Named turns come first, each shown by rows before and after it. Which turns, in which order, take the first row of each pair that follows to the second? Write the first one first, as in the answered first pair.
turn Q234:
[ 0.13  0.77  1.04  0.31 -1.65  0.35 -1.61  0.96  0.47 -0.53 -1.18  1.56
 -2.23  1.45]  ->  [ 2.48 -0.34 -0.68  2.28 -1.55 -0.14  0.34 -0.57 -0.04  0.81 -0.47  0.65
  0.02 -1.27]
[ 2.88 -0.48 -0.16  1.72 -0.13 -1.92  0.19 -0.73 -0.11 -1.03 -0.03 -0.41
  0.90 -0.96]  ->  [-0.96  1.24  0.07  0.08  1.23  1.76 -0.46  1.36  1.14 -1.33 -0.36  0.85
 -0.34 -1.38]
[ 1.74 -1.02 -1.32  0.80 -0.68 -1.43  2.11  1.31  2.08  1.10  2.54 -1.54
  1.29 -2.28]  ->  [-1.62  0.93  0.28 -1.87 -0.32  0.84  0.20  3.74  2.58  0.37  1.66 -0.85
 -1.50  0.21]
[-2.87  0.71 -0.08 -0.56  1.71  2.07  1.54  0.66  0.92 -0.37 -2.40  0.92
 -1.26 -0.50]  ->  [ 2.32 -0.82  1.27 -0.09 -1.22 -2.57  0.40 -1.66  0.00  0.26 -2.51 -0.56
 -1.25  3.28]
turn Q211:
[ 0.50  1.15  1.09 -0.90 -1.19 -1.32 -0.09  0.67  0.48 -0.03  0.03  1.22
 -0.60  2.15]  ->  [-0.69  1.72  0.84 -1.10 -0.84  0.10 -0.03  1.83  0.67 -0.68  0.50  1.33
 -0.38  1.60]
[ 0.41 -0.39  1.27 -0.49 -0.46 -4.37 -0.23 -0.67  1.45  0.56 -2.02 -0.91
 -1.22  3.15]  ->  [-0.53  1.53  1.84 -1.00 -0.38 -3.17 -0.64  1.07  1.89 -0.09 -1.42  0.01
 -1.95  3.36]
[ 3.01 -2.10 -1.89  1.21 -0.80 -2.68  1.08 -2.26 -1.13  1.75  1.34 -0.99
  1.49 -0.98]  ->  [ 3.67 -0.79 -0.90  0.70 -1.74 -3.65 -0.21 -1.66 -1.10  0.88  1.86 -0.68
  0.15  0.70]
turn Q365:
[-1.69  0.32 -1.23  0.90  1.67  1.58  1.85  2.51  0.86  0.64  0.44 -0.21
  1.27 -2.77]  ->  [-3.70 -0.83  0.20 -2.15  1.17  0.49 -0.56  1.67  0.38  2.05 -2.21 -1.30
 -1.40 -0.62]
[-2.04  0.11  1.00 -1.91  0.00  0.60 -1.32  0.49  0.28 -0.65 -1.37 -0.28
 -1.65  1.27]  ->  [ 0.48  1.45  1.61 -0.53 -0.76 -0.27 -0.49  1.06  0.57 -1.54  0.33  0.10
 -1.08  2.49]
[-1.87  0.00 -1.25  0.98  1.08  1.29  0.59 -0.10  1.03 -0.70  0.43 -0.73
  1.76  0.38]  ->  [-2.88 -0.74 -1.02  0.54  0.76  0.95 -0.83 -0.45  0.72 -0.46 -0.93 -1.35
  0.56  1.80]
Pairs:
Each pair is 2 to 3 turns apart.
[ 1.08  0.26  2.27 -2.37 -0.79 -0.84 -1.96  0.08  0.36 -1.00 -1.84 -0.65
 -3.48  2.09]  ->  [-2.35 -0.74  0.24 -2.48  1.13  1.96 -0.66 -1.00 -0.15 -0.06 -3.23  0.00
 -2.70 -1.42]
Q234, Q365, Q234
[-4.46 -3.56 -2.02 -1.37  1.91  1.03 -0.97 -2.06  0.43  1.81 -2.33 -2.31
 -0.64 -2.26]  ->  [ 3.52  1.18  1.43  0.07 -3.07 -3.97 -2.25  0.24  1.03 -1.74  2.03 -0.94
 -0.20  4.09]
Q234, Q211, Q365
[-4.10  2.21  0.59 -0.96  3.43  3.40  0.54  0.65 -0.06 -0.55 -0.79  0.71
 -1.13 -2.90]  ->  [-0.87  4.70  1.06  0.77  1.91  2.57  2.02  2.26  0.78 -2.61  2.14  1.48
  0.22 -1.89]
Q234, Q365, Q234
[ 1.00 -2.63  0.43 -0.86 -1.18 -1.81 -1.50 -3.32 -1.70  2.68 -1.27 -1.22
 -0.42  0.77]  ->  [ 4.33  0.32  1.24  1.49 -2.35 -2.17  0.11 -0.69 -0.42 -0.50  2.11  0.56
  1.51  1.05]
Q211, Q365
[-1.24  1.68 -1.21  1.81  2.01  1.47  1.29  3.67  1.98  0.11  0.87  1.96
 -0.25 -1.00]  ->  [ 1.64 -0.26  0.78 -0.42 -0.84 -3.25 -1.36  1.21  0.60  0.82 -0.33  0.52
 -2.63  4.02]
Q365, Q234, Q211
[ 1.21 -1.90 -2.26  0.89  0.44 -1.10  2.03 -1.75 -0.85  0.61  0.20 -0.99
  0.82 -1.92]  ->  [ 0.88  2.39  0.02 -0.72 -0.74  0.18  0.65  2.70  1.17 -2.30  1.99  1.21
 -1.02  1.80]
Q234, Q365, Q365
[-2.11  1.88  1.97 -0.91  1.31  1.20 -1.25  2.08  1.58  0.40 -0.37  1.30
 -0.79  1.16]  ->  [ 1.62  1.90  1.96  0.01 -0.57 -1.92 -0.52  1.43  1.49 -0.33  1.33  1.63
 -0.02  1.57]
Q234, Q211, Q211
[-1.45  1.69  0.03  0.46  0.74  1.98 -0.49  2.64  0.19 -1.61  0.00  0.76
 -0.79 -0.65]  ->  [ 1.41 -2.22  0.20  0.30 -0.67 -1.71 -0.94 -1.90 -1.42  0.36 -0.95 -1.11
 -0.92  0.66]
Q211, Q365, Q234
[-5.48 -1.59  1.97 -2.06  1.01  0.70  0.58  0.76  1.45  0.15 -2.19 -0.13
 -0.34 -3.25]  ->  [ 0.79 -3.63  0.42  1.27 -1.12 -3.84  2.52 -1.92  0.86  0.94 -0.35 -1.53
  2.59 -3.64]
Q365, Q234
[ 3.60  1.05  2.22 -0.95 -3.40 -2.48 -0.83  1.71  0.32 -0.24  3.31  1.02
 -1.70  2.04]  ->  [ 4.73 -0.34  0.47  1.83 -2.12 -2.02  1.74  0.53  0.06  0.60  3.34  0.43
  1.01 -1.76]
Q234, Q234, Q234
[-5.10  0.28 -2.24 -0.55  4.20  3.82  0.58  1.14 -0.04  1.27 -2.77  0.65
  1.27 -4.75]  ->  [ 6.42  3.50  0.87  1.30 -2.46 -3.84 -0.27  1.50  0.40 -2.55  2.11  0.68
  2.29  2.50]
Q234, Q365
[ 0.18 -2.80  0.86 -1.76 -0.51 -1.91 -1.94 -2.01 -0.82  2.48 -2.36 -1.58
 -1.81  1.63]  ->  [-1.11 -0.13  1.83 -3.50 -0.51 -0.58 -2.72  0.59  0.25  0.19 -1.65 -0.16
 -2.14  2.90]
Q211, Q211
[ 0.95 -3.91 -2.89 -1.97  0.17 -2.96  0.14 -1.54 -2.31  3.35 -1.35 -1.40
  1.04  1.74]  ->  [-0.45  1.84 -0.06 -3.60 -0.79 -1.20 -1.90  3.08 -0.33  0.21  0.43  0.18
 -0.49  5.56]
Q211, Q211, Q211
[ 2.62 -1.82  1.32 -0.77 -1.27 -2.58 -1.47 -1.35 -1.22  1.34 -0.89 -0.98
 -1.51  2.03]  ->  [-0.74 -0.50  2.07 -2.95 -0.28  0.04 -2.06  0.84 -0.69  0.58 -1.86  0.32
 -3.15  2.48]
Q234, Q234
[-1.44 -0.96 -2.17  1.07  1.62 -0.01  3.71 -0.89 -1.10  1.42 -2.37 -1.21
  1.03 -4.28]  ->  [-0.86 -1.17  0.47 -2.94 -0.73 -2.31  0.21 -1.61 -1.71  1.38 -4.15 -1.57
 -2.42  1.57]
Q365, Q211
[ 2.16  3.14  1.43 -0.22 -0.26 -0.12 -1.33  1.98  0.32 -2.18  1.78  1.16
 -0.07  4.04]  ->  [-1.24  0.58  1.61 -2.48 -0.10 -0.24 -2.69  0.45 -0.46 -0.22 -1.31 -0.07
 -2.32  4.07]
Q234, Q365, Q234
[ 1.53 -0.35 -1.66  2.44  0.37  0.06  2.33 -0.70  0.54  0.35  1.42 -0.26
  2.30 -3.03]  ->  [ 1.52  1.24  2.25 -0.88 -1.99 -2.22 -1.19  0.17  0.12 -0.67  0.71 -0.53
 -1.55  3.10]
Q365, Q234, Q365
[ 4.96  0.10  3.56 -1.03 -3.57 -3.93 -0.90 -0.94  0.74 -1.22  1.32 -0.01
 -1.74  3.95]  ->  [-3.16  2.71  3.06 -2.51 -0.10  3.54 -0.38  3.60  2.09 -2.36  0.08  1.92
 -2.59  0.67]
Q234, Q234, Q211
[-6.39  0.13  1.86 -2.54  2.21  4.09 -1.29  2.78  0.63  0.56 -3.46  1.95
 -2.96  0.10]  ->  [ 3.94 -0.90  3.49 -0.90 -3.25 -4.91 -2.27 -1.04  0.03  0.11 -0.98  0.13
 -2.11  5.31]
Q234, Q211
[ 4.80  0.04  1.07  0.88 -2.27 -3.85 -0.91 -2.38  0.35 -0.37  1.13 -1.69
  0.16  1.68]  ->  [-3.71  2.07 -1.04  0.23  2.28  4.08  0.28  2.00  1.93 -1.12  0.04  0.35
 -0.26 -2.79]
Q365, Q234, Q211
[-1.59  1.42  0.61 -3.13  1.69  1.30 -1.66  2.00  1.04  0.20  0.75 -0.78
 -0.60  1.22]  ->  [ 2.59 -1.13 -1.93  0.52  1.17 -1.02  1.04 -0.89 -0.01  0.63  1.64 -1.00
  2.65 -1.70]
Q234, Q365
[-2.71 -0.11 -1.74 -0.19  2.22  2.21 -0.77  0.57  1.43  2.53 -2.67  0.55
 -0.77 -3.78]  ->  [ 1.05 -1.63 -2.48  1.38  1.08 -0.50  0.00 -1.82  0.21  3.18 -1.62 -0.20
  1.03 -3.84]
Q234, Q234
[-3.24 -0.48 -0.37 -1.54  1.09  1.18 -0.90 -0.98 -0.03  0.38 -3.61  0.40
 -1.96  0.72]  ->  [ 3.61  0.58  0.21  1.74 -1.31 -2.74  0.66 -1.16  0.15 -0.85  0.03  0.34
  1.04  1.77]
Q234, Q211, Q365
[ 2.43  0.33  0.61  0.07 -1.99 -3.92  0.18  2.09 -0.34  0.88  1.83  0.67
 -0.55  2.05]  ->  [-0.16  1.24  1.16 -1.47 -1.03 -1.67 -1.03  4.07  0.35  0.76  1.08  1.29
 -1.93  1.78]
Q234, Q234
[-2.39  3.40  1.04  1.27  1.07  4.27 -0.42  3.96  0.61 -1.84  1.39  0.63
  0.27 -0.95]  ->  [-2.71  2.17  2.60 -1.94 -0.19  1.82 -2.92  2.82 -0.37 -1.16 -0.35 -0.19
 -2.77  2.60]
Q365, Q365
